B =
[[-12   2 -22 -21  17  -5   1 -15 -19]
 [  8  -3  23  20 -15   6  -2  14  21]
 [ -9   1 -23 -20  15  -5   2 -13 -19]
 [ -8   7  -4  -5  17 -11  28  18   6]
 [-10   3 -23 -22  17  -8   3 -15 -19]
 [  7  -4  23  21 -14   4  -3  13  18]
 [  4  -7   9   6 -20   9 -29 -18  -4]
 [ -6   8  -5  -8  15  -9  30  20   5]
 [  6  -5  24  22 -14   3  -4  15  19]
 [ -8   7  -5  -6  17 -10  27  20   6]]
Indices start at 1.
(1, 1): -12
(6, 5): -14
(4, 8): 18
(10, 2): 7
(3, 7): 2
(9, 3): 24
(9, 8): 15
(7, 2): -7
(2, 4): 20
(4, 5): 17
(3, 9): -19
(2, 7): -2
(2, 6): 6
(8, 1): -6
(4, 2): 7
(8, 5): 15
(3, 3): -23
(5, 9): -19
(1, 9): -19
(9, 1): 6
(1, 3): -22
(4, 7): 28
(3, 8): -13
(5, 3): -23
(3, 4): -20
(10, 1): -8
(5, 8): -15
(6, 8): 13
(4, 3): -4
(4, 6): -11
(10, 3): -5

W =
[[ -3  -6  -1   3  -5   6  16   5]
 [ -6 -18  -7 -19 -22   7   0  27]
 [ -4  -6  -5  -9 -12   2  -2   7]
 [-19  -3  -1 -10 -25  21  -6  -1]
 [-24  -4  -1   7 -27  32  28  -2]
 [  3 -16   0 -15  -5 -16 -14  26]]
Rows and columns are counted from 1.
(1, 1): -3
(4, 5): -25
(1, 3): -1
(3, 1): -4
(4, 3): -1
(2, 8): 27
(5, 2): -4
(5, 3): -1
(3, 3): -5
(4, 7): -6
(1, 2): -6
(2, 6): 7
(1, 7): 16
(1, 6): 6
(3, 6): 2
(4, 8): -1
(2, 7): 0
(6, 3): 0
(5, 8): -2
(2, 3): -7

arr =
array([[-27,  20,   7,  19,   1,  14],
       [  5,  29, -10,  30,   8,   7],
       [-12,  15, -10, -13,   1,  -9],
       [ 15,   7, -14,   0,  -4,  17]])
Indices start at 1.
row 1 col 1 => -27
row 1 col 3 => 7
row 1 col 5 => 1
row 1 col 2 => 20
row 3 col 1 => -12
row 2 col 6 => 7
row 2 col 4 => 30
row 4 col 2 => 7
row 3 col 2 => 15
row 4 col 4 => 0
row 2 col 2 => 29
row 4 col 3 => -14
row 4 col 6 => 17

data =
[[ 10  30  36  19   4   2  12  11   5  -3   6   6   3]
 [  9   6   8   8   8   8  -1  -4   0   2   5  -6   7]
 [-27 -21  -5  -1  11   2  19  20   8  30  25  12  15]
 [  9  20  25  26  23  20  18  14   5   7  19   7  13]
 [  9  15  16   8   7   2  12   5   2   4  -3  -5   4]
 [  9  27  28  13  13  17   7  12  19  10  11  13  14]
 [  9  -6  -2  -8  -6   6  -2   7  -2   2   4   5  -1]
 [  0   8   9   6   5   7   2   4   8   5  14  10   4]
 [ 11  13  11   5  11  16  11  11   7   8   8   8  11]
 [-16  -6  -1  14  18  21  24  26  16  29  35  30  16]]
Indices start at 1.
(1, 1)	10
(8, 2)	8
(8, 1)	0
(10, 3)	-1
(8, 11)	14
(9, 12)	8
(3, 6)	2
(1, 8)	11
(5, 11)	-3
(7, 4)	-8
(6, 10)	10
(6, 2)	27
(7, 7)	-2
(8, 4)	6
(6, 4)	13
(5, 10)	4
(10, 4)	14
(10, 12)	30
(10, 13)	16
(4, 9)	5
(9, 7)	11
(3, 9)	8
(10, 11)	35
(6, 7)	7
(2, 13)	7
(6, 9)	19
(4, 3)	25
(4, 11)	19
(8, 10)	5
(2, 11)	5
(2, 1)	9
(9, 11)	8
(7, 11)	4

A = [[4656, 3131, 4240, 4722, 2358, 3166, 4520, 4681, 3583, 3836, 3787, 4797, 4563], [6701, 4149, 3036, 6820, 6169, 4508, 2890, 6895, 6784, 6919, 6901, 2684, 6871], [6334, 3904, 2800, 6645, 5631, 3739, 2768, 6487, 6178, 6327, 6497, 2462, 6827], [5354, 6403, 6620, 4912, 5331, 5257, 6667, 4341, 4336, 3463, 3679, 5966, 4510], [3785, 5678, 6068, 3299, 4516, 6141, 5955, 3601, 4235, 3947, 3726, 6067, 3160], [2635, 6392, 7796, 1906, 3157, 6365, 7827, 1988, 2549, 1913, 1749, 7907, 1537], [2312, 6045, 7597, 1930, 3297, 5495, 7774, 1797, 1877, 1455, 1385, 7990, 1543], [2809, 4527, 5407, 2640, 3571, 4967, 5423, 2979, 3162, 3302, 3058, 5920, 2589], [3046, 4865, 4353, 3091, 4684, 5349, 4197, 3305, 4388, 4391, 4369, 4264, 3357], [5126, 3806, 3547, 5437, 5713, 4110, 3479, 5559, 5395, 5818, 5720, 3709, 5470], [5189, 3956, 3178, 5553, 5544, 4222, 3090, 5627, 5666, 6020, 6036, 3153, 5752], [6886, 5423, 2956, 6890, 7149, 5589, 2600, 6776, 7911, 7505, 7780, 1686, 7265]]
Rows and columns are counted from 1.
row 1 col 1 => 4656
row 5 col 2 => 5678
row 7 col 4 => 1930
row 5 col 1 => 3785
row 1 col 2 => 3131
row 10 col 5 => 5713
row 4 col 13 => 4510
row 7 col 5 => 3297
row 1 col 10 => 3836
row 11 col 11 => 6036
row 1 col 12 => 4797
row 2 col 10 => 6919
row 2 col 7 => 2890
row 2 col 6 => 4508
row 12 col 8 => 6776
row 7 col 13 => 1543
row 2 col 1 => 6701
row 3 col 11 => 6497
row 1 col 5 => 2358
row 7 col 3 => 7597
row 8 col 3 => 5407
row 10 col 6 => 4110
row 4 col 11 => 3679
row 12 col 7 => 2600
row 12 col 5 => 7149
row 12 col 13 => 7265
row 5 col 9 => 4235
row 2 col 8 => 6895
row 4 col 10 => 3463
row 8 col 1 => 2809
row 11 col 7 => 3090
row 9 col 1 => 3046
row 1 col 6 => 3166
row 10 col 8 => 5559
row 5 col 8 => 3601
row 10 col 10 => 5818

X =
68.978	132.787	82.869	42.166	25.190	102.207	61.913	108.164	37.197	32.596	53.928
138.707	81.595	63.586	97.254	42.815	46.269	61.688	29.302	125.834	32.690	19.868
137.076	75.352	219.352	98.720	-29.698	8.492	172.940	52.534	152.250	79.609	22.870
69.435	157.374	67.221	103.347	240.210	186.770	176.677	89.330	-6.225	74.366	208.690
84.048	199.884	-201.341	13.271	211.305	235.691	80.803	109.515	30.438	32.571	197.573
115.546	94.396	33.980	56.122	55.878	70.514	58.608	65.804	134.470	46.328	61.041
100.960	92.254	17.890	75.176	89.422	99.582	42.621	81.850	116.505	44.045	70.746
105.065	204.984	70.992	57.844	148.919	158.195	216.076	62.612	6.017	9.016	116.448
83.737	30.153	194.827	162.671	145.293	65.456	25.000	37.336	46.607	65.597	105.112
122.436	180.345	88.967	54.617	115.093	111.669	226.281	58.603	76.163	46.730	108.751
152.722	96.153	23.404	34.018	-45.496	87.910	181.241	99.199	217.473	102.209	26.647
112.368	44.509	154.911	103.188	10.798	43.088	32.311	64.333	119.095	22.603	21.093
62.728	138.189	72.546	122.155	245.803	185.351	93.510	111.835	2.622	107.108	201.297
Rows and columns are counted from 1.
row 1 col 1 -> 68.978
row 11 col 11 -> 26.647
row 7 col 7 -> 42.621
row 4 col 4 -> 103.347
row 11 col 10 -> 102.209
row 3 col 10 -> 79.609
row 13 col 4 -> 122.155
row 13 col 11 -> 201.297
row 12 col 10 -> 22.603
row 13 col 5 -> 245.803
row 13 col 1 -> 62.728
row 1 col 3 -> 82.869
row 7 col 11 -> 70.746
row 3 col 5 -> -29.698
row 6 col 10 -> 46.328
row 9 col 1 -> 83.737
row 2 col 1 -> 138.707
row 5 col 9 -> 30.438
row 4 col 2 -> 157.374
row 5 col 11 -> 197.573
row 12 col 8 -> 64.333
row 2 col 9 -> 125.834
row 1 col 7 -> 61.913
row 4 col 8 -> 89.330
row 5 col 8 -> 109.515
row 9 col 7 -> 25.000
row 3 col 9 -> 152.250
row 11 col 7 -> 181.241
row 10 col 6 -> 111.669
row 7 col 2 -> 92.254
row 9 col 10 -> 65.597
row 8 col 4 -> 57.844
row 9 col 8 -> 37.336
row 4 col 11 -> 208.690
row 12 col 11 -> 21.093
row 13 col 3 -> 72.546

a =
[[-23 -30 -34 -33 -29]
 [-15  -8  -4  -5  -9]]
Indices start at 1.
row 1 col 1: -23
row 1 col 4: -33
row 1 col 5: -29
row 2 col 3: -4
row 2 col 2: -8
